Each path below is one point turned by a fixed rotation once a step. After each direction that follows a path, write how fast that rotation turns it, in degrees a step (0 if it stays still).
Each turn is a multiple of 5 degrees from 10 to 175, or 0.
Each row of a path follows its step; steps can be skipped.
Rotation 1:
step 0: [-10   5  12   8   4  -6  -3   5  -7   4   1  -4 -20 -15  -1  -7  10  -6
  -8  10  -1  -5  -2  14   9  12 -12 -11   0   3  -6   2  16 -17 -17 -21
 -13  15  16  13   2  -7 -14  10]
step 1: [-18   3   7   6   9   2  13   3 -13  -6   5   5   4  13 -18 -13 -15  10
  -5   9  -7  15 -22  11   4   2   7 -20 -11  -5  -5   8   4   3   3  -6
  18  -2  11   3 -10 -21  -3  -3]
step 2: [ -1 -15  -4  -3   7  -6  -2 -10  -6  -4   6  -3   9  -8 -12 -12  10  13
 -12  -9  -2  -9 -10 -14  13 -21  11   1 -23 -15   0  -4  14  16  -4  14
  -6   4 -14  -3 -15  -7  -7  17]
step 3: [ -7   1  -9  -5  20  12  -9 -19   7  -6 -13  -4 -21  -4  -5  -7  -8  -7
   2 -17  -4  -7 -17   3   7   0  -8   4  -1  14 -18   2  16  -7  -8   6
  -4   8 -14   4  10  12 -10  12]
step 4: [-12  -3  15   2  -7  22   3  -3   0  -1  -7 -13  -8  10  -4  -1  -8   7
 -10   7  -4   1  16   9  12  10 -22  -8   0   3   0  15  22  -6  -9  -1
  18   0   9 -18  -3  -1   4  17]
step 5: [ -2 -18   6   5  17   5   3  19  -8  -6 -16 -11   1 -11  -1  -5  -3 -16
 -20   2   2  11  -1  -5   7 -10   5 -13   0 -25   3  17  -4   3  15  11
  11  -7   7   6  -9  -3  -5  16]
step 6: [-11   0 -27 -14   1   2  11 -10  11   4  -6 -17  12  -8 -12  13 -17 -10
   2  -1  -4  -8 -21 -18   3   5  18   7  -2 -12   7   9   3  -2  -5   6
   0  -1  -9   3   5  -6   0  18]
step 7: [ -5  -2  -5 -10   4   6  -3   4  -8   6   1 -14  -9 -25 -10   8 -10  10
  -6 -21  10  -1   7   8  -3   9   1   5   7  35   6   6   7   2 -17  11
   0 -10  -6  -8  -2   2  12  12]
step 8: [-13  18  11  10  -2  11   7  17  -2 -18 -18 -13  11 -12   3 -12  -1  -6
 -23  -4   1  -5   9   2   3  -7  -5 -13  12  -1  -4  11   2 -14 -19   1
 -10  -7  12   1   9  10  11  -8]
step 9: [ -8 -12  -1   4  -9   0  12   6 -10 -14   9 -19   2   0 -19  15  11 -12
  -6  18  15  -3 -14  -6   2   3  15 -11   9  -3  -4   2   0   0  -3  -1
   1   8  26  15   7 -16  -5   4]
step 10: [-23  -2  -8  -2  15  -8  -4  14   1  -7  17  -6   5  -6 -23 -12  -4   9
  -6  -3   2 -10 -20 -13 -23   1  14   2  -4  14   7   0  -4  17   2 -11
   6  -5 -12  -9  -1  -6   2   3]
Speeds:
[ 0  7 11 -3  0 -1 -2  5  4  4 -1  0  0 -5  0  2 -5  2  1 -1 -3  5  1  1
 -5  3 -4 -2 -2  4 -3 -3  4 -4  0  1  0  4  0 -2  0 -2  0  1] -> 100
[ 1  0  1 -3  4 -5 -1 -2  5  4  1  2  4  2 -2 -2  2  5 -1  6 -1 -1 -1 -1
 -2 -2 12 -2  4  1  1  4  0  0  3  6  2  3 -1  0  3 -1 -2  3] -> 90
[ 3  1  0 -2 -1 -1 -3 -1  5 -4 -4  2 -3 -1  2 -3  2  0 -2 -1  0 -5  3  0
  8  3 -3 -1  3  7 -2  0 -1 -1 -5  8  1 -1  0 -5  4 -2 -2 -6] -> 85
